In the rows, 128 means zero.
Where one turn sends some rows of the set: a few examples, then the rows asked
k_151: [158 137 130 141 138 126 133 134 123 143 114 113 120 132 131 127]
k_91: [131 115 129 151 149 119  98 150  94 110 138 137 111 106 102 124]
k_927: [120 147 118 136 182 111 109 121 110 116 133 106 131 137  99 135]
k_487: [141  94 140 157 166 115 110 127 113 100 125 118 153 131 130 141]
k_20: [150 111 113 131 145 120 119 104 114  91 162 108 119 141 108 143]
k_121: [143 104 134 162 148 106 115 110 116 115 108 126 149 136 131 132]
k_498: [146 110 112 138 161 122 116 118 102 119 166 115 110 116 145 129]
k_253: [140 135 129 126 169 139 117 128 104 122 124 112 132 116  80 146]
k_382: [147 137 112 115 135 120 135 125 126 121 124 122 127 127 134 151]
k_698: [137 132 112 138 151 115 118 114 122 131 115 106 124 143  76 131]
k_377: [115 119 119 137 143 122 114 130  99 101 127 141  94 126 111 142]
k_401: [150 108 116 147 155 107 109 110 104 113 155  78 128 129 120 134]
k_129: [145 122 108 144 164 100 104 152 129 110 118 118 127 130  97 112]
k_2: [149  96 112 138 137 137 116 134 107 126 147 133 102 105 120 129]
k_704: [151 112 104 141 138 113 124 126 123 138 141 124 103 135 139 119]
k_984: [142 110 112 148 155 130 109 109 105 114 110  87 124  99  97 133]
k_689: [153  90 145 151 153 112 115 127 103 113 109 134 139 130 115 142]
k_953: [160 142 144 139 185 121 124 117 100 116 121 109 115 130 118 121]

k_498 -> k_2
k_20 -> k_377
k_689 -> k_121
Now find these:
k_953 -> k_984
k_401 -> k_91
k_927 -> k_253

Where one turn sends some rows of the set: a few examples, then the rows asked
k_156: [ 86 126 134 106 107 102 122 143 123 117 127 140 133 129 123 120 130 121
 162 122 108 140 116 142 118 127 124 126 130 145]
k_550: [105 100 126 123 137 120 122 127 139 129 131 139 140 142 144 115 110 114
  95 123 119 127 126 141 112 116 118 125 151 117]
k_449: [131 142 123 154 134 100 133 129 134 123 121 119 107 152 134 122 132 133
 103 126 127 141 110 141 114 115 100 133 132 143]
k_246: [115 124 122 123 103 126 103 115 115 114 140 137 139 140 113 149 132 107
 144 128 116 137 115 129 115 129 116 152 113 149]
k_607: [132 139 136 120 129 138 152  91 142 126 135 112 135 142 114 132 132 136
 145 141 117 121 124 144 100 123 121 125 125 115]
k_35: [111 122 106 128 103 122 123 160 136 123 126 139 148 138 120 134 128 152
 122 141  98 134 111 137 132 123 137 122 145 138]
k_32: [120 107 127 127 136 123 136 128 125 111 133 107 122 142 142  91 121 114
 129 140 123 137 106 146 137  99 102 135 128 135]
k_663: [128 129 129 123 124 154 124 148 121 145 125 150 134 143 104 132 115 125
 139 148 123 158 123 127 120 148 127 108  97 118]
k_948: [140 142 151 111 139 128 128  98 120 140 131 133 122 132 107 138 127 132
 166 132 120 130 115 152 131 131 136 123 123 120]
k_73: [111 119 136 126 102 115  95 132 123  91 139 124 132 131 135 119 143  99
 152 132 123 128 117 124 133 136 119 129 124 133]
k_794: [112 123 145 135 146 130 117 124 144 119  92 114 129 146 132 138 144 139
 131 156 118 115 141 138 108 132 131 125 124 112]
k_942: [131 122 125 141 116  92 126 139 127 118  94 125 126 133 127 135 106 119
 141 111 106 120 161 138 138 133 132 132 109 127]
k_684: [133 110 142 131 119 109 125 134 154 116 113 112 119 141 131 139 128 137
 135 147 110 108 142 116 119 147 114 116 103 107]
k_452: [124 131 120 145 109 106 141 123 127 126  95 134 123 149 137 124 102 101
 139 119 117 114 127 112 145 135 115 125 128 132]
k_792: [120 136 119 135 156 150 118 137 111 112  94 131 133 132 122 126 134 124
 121 143 124 137 137 139 107 128 149 119 144 118]
k_594: [141 107 157 149 129 118 141 130 139 133 129 129  97 121 121 127 133 150
 118 110 115 150 124 134 118 128 134 141 111 111]
k_811: [139 139 131 120 121 139 138 114 119 118 129 141 106 135 118 102 145 137
 156 129 126 134 126 110 142 148 129 101 132 121]
k_94: [142 114 136 143 145 107 136 129 121 122 134 132 121 116 136  95 115 148
 122 123 104 127 109 129 140 149 122 139 102 142]
k_555: [132 146 124 122 133 147 128 131 135 101 115 101 129 154 132 105 136 131
 132 137 127 130 141 127 132 139 137  98 140 117]
k_81: [122 107 126 134 138 129 113 120 102 140 103 114 116 154 120 132 134 137
 136 141 140 128 157 145 119 122 129 126 150 137]
k_865: [142 137 113 138 125 116 132 122 121  93 134 120 138 108 129 122 132 123
 137 120 123 109 163 136 124 139 137 140 117 131]
k_494: [144 109 156 149 125 120 133 133 139 134 131 135  97 119 126 130 131 148
 120 112 119 155 120 128 116 123 132 137 106 116]
k_523: [111 133 144 126 130 135 136 131 148 135 138 124 127 137 145 143 120 119
 112 120 140 141 103 131 113 114 128 154 135 141]
k_457: [150 103 147 114 148 128 124 128 110 127 140 130 121 110 128 123 106 135
 113 137 114 135 132 130 150 126 100 126 128 113]
k_834: [121 139 114 127 140 127 139 135 113 118  92 132  96 135 117 121 139 122
 132 147 140 119 148 141 105 125 128 124 127 128]
k_921: [102 142 133 150 123 112 130 122 107 123 126 142 161 130 128 128 132 104
 154 129 118 134 116 127 137 138 111 143 128 138]
k_262: [147 116 130 143 151 109 136 132 126 118 134 132 119 112 137  96 119 150
 122 126 107 130 114 125 135 141 120 137 101 146]
k_930: [135 128 134 131 119 137 112 131 131 130 119 163 107 126 100 132 143 126
 142 157 121 125 105 141 133 130 136 127 107 117]
k_882: [121 115 148 142 127 139 116 147 129 139 133  98 129 138 113 103 116 114
 141 138 151 144 141 144 121 140 126 110 140 135]
k_622: [132 123 113 124 125 119 114 154 124 104 127 114 140 119 113 135 113 118
 134 115 115 140 161 149 108 134 146 136 106 133]
k_837: [115 139 116 124  84 125 133 133 146 111 138 143 114 142 123 114 141 123
 147 132 131 126 131 121 140 137 109 120 128 144]
k_158: [124 139 127 152 131  95 135 130 132 121 123 111 110 155 133 121 132 133
 101 123 123 136 112 144 117 124  99 136 134 139]
k_624: [139 108 127 111 146 105 138 152 120 142 148 137 125 123 138 142 110 126
 123 105 124 143 123 122 127 125 142 131 117 110]
k_293: [125 118 158 140 134 131 110 140 130 145 131 134 127 121 106 106 130 121
 160 149 138 134 123 155 139 142 139 117 116 123]
k_662: [120 137 120 128 101 147 115 129 121 118 126 133 161 158 121 130 110 106
 133 125 105 155 117 125 134 131 123 117 118 125]
k_456: [135 104 127 113 144 102 139 152 124 142 152 140 123 125 134 145 111 128
 127 107 119 143 118 128 132 134 139 135 121 109]
k_68: [146 131 141 122 128 137  98 123 106 124 113 146 105 132 113 128 120 111
 148 136 126 136 109 134 152 135 139 112 135 121]
k_47: [115 131 130  95 116 123 153 139 119 134 125 138 113 121 106 122 109 143
 157 125 107 145 117 137 110 132 128 119 121 143]
k_238: [128 123 114 137 118 112 118 141 127 115 124 138 153 115 125 140 129 155
 126 127 100 118 153 145 141 132 144 135 138 134]
k_229: [105 131 146 126 134 134 141 129 149 138 135 125 120 140 139 141 121 122
 114 122 138 139 101 135 116 122 127 156 141 140]
k_324: [144  94 119 142 118 132 107 120 105 141 131 118 136 146 114 137 121 151
 125 123 118 136 147 123 127 136 135 125 146 140]
k_771: [134 118 101 138 102 132 144 137 135 118 140 138 130 133 121 138 142 145
 138 134 126 129 162 118 124 142 122 135 105 130]
k_883: [126 129 103 132 120 154 140 128 136 142 117 134 125 159 112 129 121 126
 128 143 143 135 152 140 102 130 129 123 111 136]
k_316: [115 106 130 131 136 124 140 129 118 116 131 108 122 146 143  93 119 115
 128 143 122 137 101 153 138 106 106 134 130 128]
k_859: [135 123 126 116 116 138 115 138 117 101 116 106 141 142 132 122 107 129
 133 113 104 144 155 110 135 150 134 112 114 127]
k_371: [147 102 148 118 149 128 129 130 110 130 139 127 121 111 130 125 100 138
 112 138 115 135 136 141 147 135 103 127 131 112]
k_866: [110 107 128 118 140 123 119 131 138 129 128 139 138 140 143 111 112 112
  93 126 122 126 123 134 114 108 119 120 149 116]
k_143: [124 134 139 160 136 133 151 140 113 129 129 135 152 115 126 109 127 113
 152 135 125 141 118 116 144 148 128 122 129 112]

k_456 -> k_158
k_324 -> k_607
k_921 -> k_238
Now find these:
k_865 -> k_792
k_624 -> k_449
k_859 -> k_883

Where one turn sends some rows of the set: a few examples, then the rows asked
k_575: [133 120 153 141 124 115  85  94 118 138 130 121 118 109 134]
k_126: [135 131 147 138 123 115  71 126  97 137 153 127 156 140 145]
k_633: [137 128 148 137 124 118  78 128  99 141 158 127 158 138 140]
k_907: [156 143 145 122 124 108  66 118 160 133 113 130 127 154 118]
k_718: [136 132 155 135 118 125  68 136 102 142 101 115 146 135 151]
k_561: [140 122 151 155 120 112  71 110 173 136 137 123 157 141 145]
k_821: [147 134 147 137 133 120  95 135 136 146  88 137 150 144 124]
k_261: [137 138 150 145 120 120  76 136 130 133  83 126 142 148 136]
k_820: [141 122 151 154 121 111  72 110 174 137 136 124 157 142 145]
k_236: [131 148 150 117 115 125  86 121 163 132 159 125 163 137 133]
k_912: [141 122 151 154 121 113  74 110 174 137 137 123 159 141 144]
k_549: [123 138 155 108 121 113  74 113 136 126 110 127 118 127 156]
k_21: [133 125 163 111 114 142 105 127 145 143 142 116 129 119 126]
k_255: [140 126 160 138 113 141  82 145 105 150 119 108 151 130 135]
k_505: [124 155 146 117 115 111  67 115 158 122 143 128 155 142 149]
k_290: [119 133 166 120 100 138  77 125 137 124 130 104 118 125 145]
k_878: [134 118 154 142 122 121  89  97 119 140 135 118 120 107 129]
k_892: [147 129 154 145 119 138 101 144 137 147 104 124 152 142 114]
k_403: [149 124 154 128 129 132  97 139 110 161 116 125 156 127 130]
k_308: [136 130 152  99 134 118 102 115 145 144 122 138 128 120 137]
k_482: [161 136 148 123 122 120  79 124 164 141 126 128 133 150 104]
k_272: [155 138 154 132 107 130  71 128 160 133 131 112 129 153 107]
k_472: [132 120 154 143 120 120  84  95 117 137 132 117 118 108 133]
k_438: [149 143 151 131 108 119  56 123 156 126 118 115 124 156 120]
k_388: [137 135 157 152 107 138  82 144 131 135  97 111 144 146 126]
k_944: [141 122 151 155 120 113  73 111 174 136 138 122 157 141 144]
k_48: [134 119 153 140 126 117  90  94 120 140 133 122 121 107 130]
k_823: [131 151 144 111 124 111  81 115 162 131 148 136 161 138 140]
k_138: [123 151 151 122 105 125  71 122 157 123 154 117 156 140 142]
k_153: [144 130 150 125 135 115  82 133 106 153 100 132 151 132 144]
k_277: [139 129 145 135 130 113  80 126 100 143 155 133 158 138 140]
k_329: [137 131 145 134 129 110  73 124  98 139 150 132 157 139 145]

k_878 -> k_48
k_153 -> k_718
k_549 -> k_290
Now find these:
k_821 -> k_261
k_236 -> k_823
k_329 -> k_126
k_438 -> k_272

Where one turn sends some rows of the set: a few examples, then the rows asked
k_88: [126 112 153  62 139 115 117 121  96 142 145 116 117 106 120  89]
k_397: [144 100 151  81 148 127 129 128 122 146 125 128 127 113 117 110]
k_923: [138 121 142 102 163 116 142 107 104 104 121 137 110 104 120 131]
k_940: [129 106 139  66 170 111 110 140 102 134 146 136 116 105 118  98]
k_332: [123 120 156 145 157 119 112 118 112 132 140 112 102 113 113 119]
k_95: [133 108 145  84 141 104  94 128 109 145 129 139  94 116 112 109]
k_571: [130 137 124 108 149 122 109 100 103  86 136 136 106 106 109  99]
k_976: [125 117 137 140 143 120 113 108 107 102 146 125 104  93 110 127]
k_164: [116 120 151 108 177 121 115 117 105  86 123 124 110 110 106  88]
k_190: [115 114 146 102 161 132 108 120 116  79 123 114 119  96 112  94]
k_59: [122 125 144  74 132 114 115  99  99 149 154 110 117 107 115 117]
k_888: [115 107 171 112 172 108 108 110 110 125 144  95 101 106 117 112]
k_430: [123 132 126 102 143 127 108  98 102  83 144 123 113  97 111  95]
k_114: [121 114 161  96 162  96 104 156 110 127 130 126 111  87 117  92]
k_776: [124  92 165 101 155 110 101 120 112 148 157 109 110 110 104  96]
k_574: [130 145 151  92 152  93 115 120 105 118 156 138 108 109  84 102]
k_819: [136 112 125 100 155 118 100 149 110 138 142 151 111 109 111 112]
k_97: [125 118 155 107 141 141 135 117 118 120 133  95 134  94 129 116]
k_801: [123 127 133  87 156 116 107  95 101  82 142 122 107 100 112  93]
k_898: [131 133 143  70 129 109 109 126 125 106 145 126 124  89  95 114]
k_970: [132 125 152 105 153 110 122 160 109 129 121 140 124  92 119  96]
k_978: [134 137 138  83 123 112 109 130 126 107 141 135 124  91  93 117]
k_777: [115 117 148 116 184 117 109 101 115 129 116 119 106  85 108 118]
k_592: [122 120 159  93 150 112 121 154 104 125 138 117 131  79 122  84]
k_756: [134 134 132  95 130 117 117 106 101 153 141 130 114 116 111 127]
k_895: [127 121 140  80 138 105 103 104 107 150 141 123 103 114 112 130]
k_65: [120 122 152 122 143 110 104 157 106 127 140 126 121  84 113  89]
k_531: [139 129 134 105 123 129 121 131 100 148 134 142 118 117 113 101]
k_504: [121 128 135  99 119 121 104 104 104 149 157 113 116 105 111 122]
k_767: [120 118 140 112 159 133 111 125 118  82 114 126 117 102 109 100]
k_611: [114 118 150  98 175 131 124  99 110 125 118 107 125  75 117 111]
k_210: [119 113 141 104 116 124  94 125 101 141 159 112 115  98 111  90]
k_734: [136 106 150  97 129 141 130 126 117 143 143 113 140 102 115 100]
k_920: [126 146 150  97 145  99 115 119 101 117 166 129 115 104  84  97]
k_692: [133 104 151 128 146 117 103 126 114 151 148 128 108 118  99 104]
k_685: [122 119 148 102 147 129 141 101  96  97 150 106 126  85 121 113]
k_714: [117 101 154  98 165 101 108 101 107 100 143 111  96  91 115 124]
k_867: [122 127 139 121 167 136 127 105 115 128 112 123 124  81 113 119]
k_546: [129 122 124 109 140 135 116 145  98 135 161 137 130  99 113  96]
k_831: [114 125 148 121 166 130 116 119 104  85 130 120 116 106 106  86]
k_741: [108 121 145 128 169 130 109  99 109 127 132 107 117  76 106 109]
k_824: [130 129 127  90 157 115 107 100 108  84 129 135 103 106 111 102]
k_997: [136 116 155  97 159 126 133 120 124 124 109 114 119 108 130 130]
k_744: [116 104 137  84 148 122  97 139 100 130 170 115 124  88 115  92]

k_978 -> k_920
k_397 -> k_692
k_95 -> k_531
Now find these:
k_504 -> k_59
k_332 -> k_97
k_571 -> k_430
k_767 -> k_831
k_114 -> k_970
k_923 -> k_976
k_777 -> k_867
k_744 -> k_940

